One vector is turned by the same rotation once a tick. Each row is the vector after some number of ticks, and that number follows the row.
The counts run from 0 to 267.
[5 -2 7 -4 -8 -9 -17 -10 -8 7 -7 -4 12 -4 1 8 23 -4 5 -1 5 -5 -2 -13 -7 -4 5 14 -15 -18 8 -5 -2 10 -16 -11 -13 1 10]	239
[-4 -3 -7 -4 -3 -9 -15 10 16 22 0 9 -3 5 6 4 4 -13 9 -1 -2 -3 -7 -2 23 -17 -6 -14 0 8 8 -6 10 10 -19 14 -11 3 9]	248
[-9 -5 -12 1 3 -7 -7 -6 -3 11 -3 9 1 -1 10 -17 13 8 12 6 -2 5 7 -3 7 -8 28 5 10 -4 10 7 1 0 -8 -8 -14 -12 -17]	150
[1 -8 2 0 -5 -14 10 8 -16 3 -14 8 13 2 -19 -11 -6 12 16 -4 4 5 -10 -13 9 11 -11 -9 0 -1 -7 -11 12 13 -15 -18 -2 15 4]	42
[7 18 7 0 -6 2 15 -6 6 0 -1 13 -16 -10 -1 -2 0 19 3 10 6 6 10 -13 22 10 3 11 -14 1 -17 12 6 6 -1 0 -6 -2 -13]	264
[8 25 5 2 -8 -4 -15 -14 20 -8 -4 3 8 -6 15 -4 12 -11 8 -12 10 -12 4 12 -5 3 -13 -2 -5 18 10 -9 4 3 -2 -3 3 -7 -10]	14
[17 9 2 5 -19 -10 12 -14 -4 -6 6 -4 -14 -8 -3 2 15 -4 10 8 2 -13 17 -6 -18 3 2 -6 19 4 2 6 -14 16 -5 -3 -15 5 5]	5
[-8 10 7 7 -15 -10 2 13 -10 8 8 17 10 11 -5 10 5 0 16 0 1 -7 13 -1 -5 -18 -20 -9 0 -6 -11 -11 -7 0 -5 8 -2 3 -9]	125
[-6 -10 -5 1 -3 1 2 -9 -11 11 3 4 -10 -9 11 9 0 -8 8 6 7 17 6 -29 -7 -1 5 -13 -13 0 -8 11 -7 -10 -3 23 -19 -1 -5]	185
[-1 9 9 -15 -13 -8 3 -5 -9 -7 -7 0 1 0 2 -3 9 -8 18 -3 -7 -1 10 -8 -21 -3 2 -18 31 15 2 5 -4 1 -6 2 -16 -8 0]	2
[4 6 12 -9 -19 -5 9 -2 22 1 5 5 -12 -8 7 4 13 -2 15 -1 -8 3 -2 -20 1 -6 1 11 -8 18 -22 -1 4 0 -8 7 3 -3 5]	259
[-5 -4 -3 2 8 -14 3 -8 2 0 3 6 11 2 3 1 9 -17 20 -14 3 10 12 3 -25 -7 13 -12 14 0 5 -12 -8 0 -2 17 20 -2 -15]	216
[7 3 5 -13 -10 -3 11 -1 12 1 -1 14 -8 -3 2 9 7 -2 7 -6 12 17 5 -19 -11 -13 14 8 21 14 -13 -9 -1 -15 -11 10 5 -11 -9]	67
[10 29 -3 17 -4 0 8 0 -2 -6 -4 4 -3 -4 -7 -2 5 -10 11 -4 16 -10 18 -4 -14 6 -8 6 16 16 13 -1 -5 6 1 -10 -12 8 -2]	9
[-9 -3 0 -13 -6 -3 -4 -7 -19 9 -12 5 18 -1 -7 -6 10 -2 13 -8 8 9 -10 -11 -13 3 6 14 6 -7 8 -6 10 10 -12 -20 -8 11 1]	235
[-6 8 1 -3 -16 -23 -13 -18 13 4 -6 16 7 1 7 9 11 -2 8 -4 7 5 9 -8 4 -6 17 19 -7 -4 3 -7 -8 -10 9 -12 8 -10 -3]	144
[3 5 -9 -5 12 8 -9 -8 7 11 -3 -15 -12 -16 2 -4 2 -9 6 -5 17 7 -5 -3 6 17 2 -2 -20 3 5 0 5 21 -19 7 -4 11 -1]	173
[16 6 8 8 -8 -1 10 7 7 9 7 8 -4 -22 -5 -14 0 3 -5 -16 19 -7 1 -16 -3 1 0 9 3 -8 11 -7 5 22 -20 7 -15 2 2]	165
[-7 7 0 -1 -12 -1 6 -1 -12 0 3 -3 -7 -3 0 -6 9 -2 20 11 -12 -2 12 -4 -11 2 11 -10 28 12 -2 10 -7 11 -6 -1 -25 -3 -2]	1
[-7 5 2 4 -6 -28 -1 -13 9 5 -8 27 4 -4 2 -4 -3 8 8 -3 -1 6 11 -9 18 -2 17 12 -3 -14 6 -3 -3 -6 10 -4 3 -12 -3]	145
[2 3 2 -11 -9 -13 -4 3 -7 12 -14 -4 10 -2 -7 -10 15 17 14 1 3 -4 -16 10 14 8 2 16 -8 -2 6 0 2 21 9 -16 1 6 -5]	233
[9 24 16 -20 -6 0 11 8 4 0 -12 11 -1 -7 0 -5 -1 21 2 -8 11 1 -2 -1 10 4 9 10 12 8 -10 1 5 -4 10 4 0 -11 -17]	72
[0 -6 0 11 -10 -1 -13 -3 -1 -1 -10 -1 21 -8 -17 12 5 3 4 1 16 1 5 -21 -4 6 6 -3 -7 -6 -6 -18 9 0 -26 -13 -8 1 7]	47
[0 -1 -2 -8 -1 -7 -12 -7 0 0 -11 12 12 0 -1 16 7 2 3 9 22 2 0 -6 -11 4 -11 -13 -17 4 5 21 15 0 1 -2 0 10 -22]	113
[8 -4 -7 1 16 8 2 4 -2 9 -6 -18 3 -9 8 -6 15 -16 22 -12 -6 -4 -10 -2 -15 9 11 -13 6 17 -2 -4 1 8 3 12 -12 5 4]	97
[-5 18 -5 2 -3 -15 -18 -13 8 2 3 16 12 -1 4 13 0 -11 8 -7 4 -11 20 20 -9 -1 -4 -3 -9 -7 -1 -2 1 -3 -2 6 -2 -1 -17]	209
[7 8 -7 0 9 -14 5 7 -4 13 -2 3 -7 3 14 -12 0 -17 16 -16 -12 -9 -2 7 9 4 -8 -10 -4 2 2 3 4 12 12 20 -19 10 5]	95
[8 3 -7 -5 0 -7 -2 6 10 7 -8 -8 5 -3 11 -1 14 -21 20 -17 -1 -6 -13 0 -15 2 0 -12 2 28 1 -2 0 5 5 9 -1 5 8]	98
[14 22 -1 13 6 9 -4 -16 6 -12 -5 -8 6 -12 11 -5 18 -9 8 -7 9 -8 7 4 -11 10 -3 1 2 12 8 -9 7 4 -9 -1 -6 -9 -10]	13
[-4 -3 -22 -2 8 -6 -18 -13 7 12 6 10 -5 7 0 12 3 -14 8 5 6 8 15 -1 7 -5 10 -3 -1 -1 -9 -8 9 1 -29 5 -10 7 -5]	55
[-7 27 3 3 0 -14 -7 11 -14 1 -15 -12 0 -1 0 -13 3 2 6 -5 -2 1 6 1 12 2 1 12 -10 -5 14 3 -20 21 -3 -1 -10 -16 4]	84
[0 3 -2 6 -5 -8 -11 -25 9 2 -11 -1 1 -6 4 11 18 3 11 1 10 3 7 -9 0 3 26 14 -2 1 -1 -13 -9 -7 -1 -13 11 -12 -3]	143
[-3 2 -8 7 20 13 -12 11 -2 12 -7 -6 7 0 -1 6 23 -8 12 3 -1 -1 1 -13 9 -8 7 -7 4 -1 3 -10 13 4 -23 5 -22 0 0]	246
[6 21 11 -14 9 -3 -5 -9 -18 -1 -17 -6 4 -4 -8 4 1 -4 1 -11 11 6 16 -11 -10 5 4 7 -1 -23 9 11 -14 8 -5 -3 -6 -4 1]	82
[0 20 1 9 -10 -10 -7 -14 21 -4 1 12 7 -19 9 -15 -3 -2 8 -11 7 -12 8 16 7 7 -9 -3 -8 7 16 -3 7 12 -1 3 0 -4 -10]	15
[16 -1 8 5 2 -5 17 17 -3 -1 -7 -8 -1 -7 -4 -22 11 6 9 -10 -3 -3 -7 -15 0 -4 5 6 15 -3 6 -3 0 23 -19 2 -12 -8 5]	161
[6 -3 1 -19 5 -24 -8 -4 2 7 -14 15 0 10 14 -11 8 0 5 -10 5 6 -5 -5 8 -17 10 -9 15 2 17 8 3 -5 -6 1 -4 -15 -7]	152
[-3 5 -5 10 -11 -3 8 9 0 4 -6 5 13 -11 6 3 9 -9 17 -2 3 -1 -3 -21 -21 12 -1 17 -14 13 -9 4 14 -4 11 -2 -8 13 -5]	105
[9 5 1 0 -11 6 10 -9 14 0 5 -6 -22 -4 5 10 21 -10 16 7 2 7 3 -22 -5 -4 6 13 -2 24 -18 1 2 3 -12 1 4 7 2]	258
[4 14 -5 -3 15 -2 -18 3 0 6 -11 8 16 11 -2 15 14 -5 10 -1 -3 -2 11 -5 15 -5 1 2 -7 -4 -18 -10 15 -8 -19 -5 -7 -2 -6]	52
[11 -10 -2 0 -10 -4 2 8 -16 14 -5 -6 5 -3 -16 0 12 17 17 6 15 -16 -15 -1 0 11 5 -11 -6 6 -8 1 -2 14 3 -16 -7 13 -5]	39
[17 20 12 -19 -5 2 9 -2 0 3 2 14 -6 -7 4 1 13 12 3 -6 10 -3 6 -8 -4 1 12 15 6 -1 -19 3 3 -11 6 1 -9 -7 -16]	71
[21 -3 12 -2 1 -16 12 1 7 1 -12 1 6 -10 5 8 10 -10 12 -15 -3 -4 -10 -20 -11 12 -5 -4 -8 9 -3 7 5 0 16 11 6 9 7]	102
[-15 4 10 -8 6 2 -4 8 17 13 -14 -7 8 -23 -7 5 -10 -2 10 -14 1 3 -3 -10 11 12 10 -9 -20 -3 2 3 2 11 -10 12 0 0 1]	176
